In the rows, zero is written as 128.
Each named move below is a turn or a mirror, shown by a few rows before and after it. Which moves, in which order, take the first row of each later pair to the second? The first pair is answered.
U:
[111 110 141 147 108 136 169 144 129 101 148 127 135 128 148  85 159 131
 139 120 137 119 100 142 127 131 108 111 110 123 152 121 108 152 107 111]  ->  [ 98 134 120 143 124 144 161 140 109 108 140 123 144 159 113 107 138 127
 119 125 146 110  70 141 138 138  97 133 126 110 151 121 161 107 110 105]
[123 141 126 168 189 141  91 121 129 142 118 159 110 119  95 183 108 102
 131 118 108 131 130 122 128 150 148 116 151  99 113 138 142 164 141 139]  ->  [138 128 138 164 180 145 106 121 137 136 120 159 105 106 113 167 123 103
 134 109  99 134 139 119 120 148 159 101 143 105 112 132 112 195 145 141]
[123 137 165 138 115 143 155 179 119  70 133 130 176 102 122  82 133 108
 165 114 101 118 124 125 133  93  30 187 136 127 168 133 153 150 139 174]  ->  [121 144 165 134 115 138 152 173 114  74 133 122 181 112 104  88 128 108
 166 124 101 114 115 122 140  94  32 196 142 123 167 133 169 143 141 171]
[ 97 157 106 130 144 119 127 148 119 131 115 115 127 169  76 150  83 131
 128 161 134 122 104 143 154 132 120 145 139 119 128 102 178  68 137 105]  ->  [120  92 147 129 109 119 148 153 153 111 141 118 116 102 153  95 139 129
 165 128 113 139 152 136 116 141 133  99 117 154 134  86  60 167 132 118]
G:
[136 113 133 113 105  93 140  90 124 140 131 137 117 100 170 139 144 128
 137 108 115 158 146 156  86 127 146 111 114 130 138 121  89 177 133 101]  ->  [124 136 124 102 105  94 138  74 119 153 120 142 105 111 150 143 123 127
 128 109 113 165 137 153  85 127 162 121 123 122 133 105 106 158 143  94]
[122 141 109 125 144 129 101 132 128 143  98 142 121 122 124 154 120 140
 112 122 133 145 130 116 134 124 143 143 149 130 127 122 139 109 138 148]  ->  [131 139 106 138 151 134  99 142 129 133 105 132 128 123 123 166 125 140
 107 118 138 136 125 121 139 116 130 153 144 132 131 130 140 107 143 152]
[146 113 127 142 125 161 118 133 107 142 156 131  96 122 192 150 151 155
 132 120 152 131 100 138 141 157 141 106 130 129 103 121 115 193 132 109]  ->  [142 117 123 132 118 152 114 131 105 153 148 137  80 121 186 147 144 156
 134 119 150 140 106 142 135 167 153 104 130 131 106 116 115 193 133 107]
[123 141 100 162 153 147 112 136 115 138 125 140 121 148 130 152 104 123
 111 119 135 144  98 110 145 135 148 142 132 119 107 120 151 106 140 152]  ->  [127 128 103 168 158 152 113 154 119 122 130 128 130 143 141 150 110 121
 114 111 140 133  94 116 148 138 128 134 131 119 120 133 142 117 129 159]
K:
[190  85 123 149 132 170 142 130  99 117 122 128 151 140 145 132 149 133
 134 106 113 164  76 128 136 127 124 142 116 160 146 113 100 180 114 142]  ->  [188 108  89 157 134 160 107 115 119 140 106 113 166 123 123 159 136 119
 127 115 116 169  76 133 153 125 124 156 125 144 147 132 128 146 135 165]
[144 113 137  82 128 123 118  85 122 118 138  93 127 142 140  96 150 117
 139 162 135 114 100 118 131 138 106 113 139 121 142 134 160 137 128  89]  ->  [154 106 142  97 135 127 121 100 125  99 143  98 130 131 157  94 164 114
 137 150 136 118 100 115 136 136 102 104 135 130 145 138 139 152 119  99]
[125 120 143 120 113 137 160 141 143  81 149 110 145 127 150 103 138 129
 142 164 137  86 117 135 134 118  98 132 126 115 136 133 123 143 104 101]  ->  [140 119 125 145 113 142 133 148 159  83 142  94 150 110 149 120 144 125
 141 150 129  91 114 138 138 119  92 133 118 119 138 152 120 139 116 127]
Now pairs of rows:
(2 to 3 moves a pair)
[142 187  88  87 103 138  79 108 164 144 102 134 100 152 122 117 141  83
 117 132 142 114 131 103 135 134 144 167 104 126 140 176 162 105 155 101]  ->  [141 158 130  62  91 143 123 111 137 127 114 161  80 165 153  73 156  93
 141 130 143 111 138  86 111 138 145 141  99 139 136 151 122 141 134  66]
K then U
[141 101 120 101 114 109 116  93 157 175 115 122 109  92 120 131 123 125
 121 129 114 147 168 136 113 127 163 125 117 141 117 107 129 108 147 119]  ->  [148  83 146  99 111 112 141 110 139 151 130 137 104 100 139 113 137 131
 131 115 113 144 170 135 107 128 157 106 113 156 118  96 100 147 129 116]
K then K
[ 77 177 111  61 116  96  75 106 116 159  96 125 104 114  93 148 107 153
 138 193 174 130 193 103 143  99 121 107 156  93 116 158 196  50  92 157]  ->  [117 113 139 120 109 117  86 147 166 101 145 100 137  51 168 118 170 153
 159 165 162 112 210 111 135  79  88  61 135 120 155 187 108 142  72 195]
G then G then U
[135 134  93 143 142 133  78 100 117 181  76 154 125 131 111 129 105 118
  65  74 119 163 131 138 131 109 178 169 143 140  91 115 122  94 161 189]  ->  [125 105 140  94 116 127 122  92  99 179  98 170  97 127 139  80 116 130
  92  87 109 168 154 121  95 112 187 141 134 157  81  83  72 136 143 153]
K then U
[139  86 142 129 115 119 134 136 175 118 151 107 143  55 187  93 169 109
 161 125 122 132 153 112 114 120 115  89 117 127 143 128  53 176 127 140]  ->  [ 93 152 116  56 115  89 146  89 139 166 116 116 118 124  95 119 101 115
 136 179 144 121 122 112 117 126 124 132 138  79 128 119 184  74 130  72]
K then U then K
[165 102 199 143 140 152 138 189 164 100 161 147 147  80 150 101 182 154
 137  84 127 141 131 151 153 122 104 124 121 186 102 112  41 155 100 179]  ->  [127 177 172 121 159 151 150 178  90 121 128 158 144 183  75 148 112 164
 107 122 154 117  70 148 179 117  96 187 155 147  89 114 177  67  89 127]
U then K
[136  99 130 127 107 119 102 109 139 119 147 124 137 115 153 114 144 132
 136  97 112 162 165 134 108 120 127  90 116 144 115 131  74 161 134 139]  ->  [114 143 129  90 131 120 131 107  78 118 141 142 120 192 100 130 108 143
 137 127 136 133 121 123 117 116 113 119 138 116 105 120 155 115 110  97]
U then K
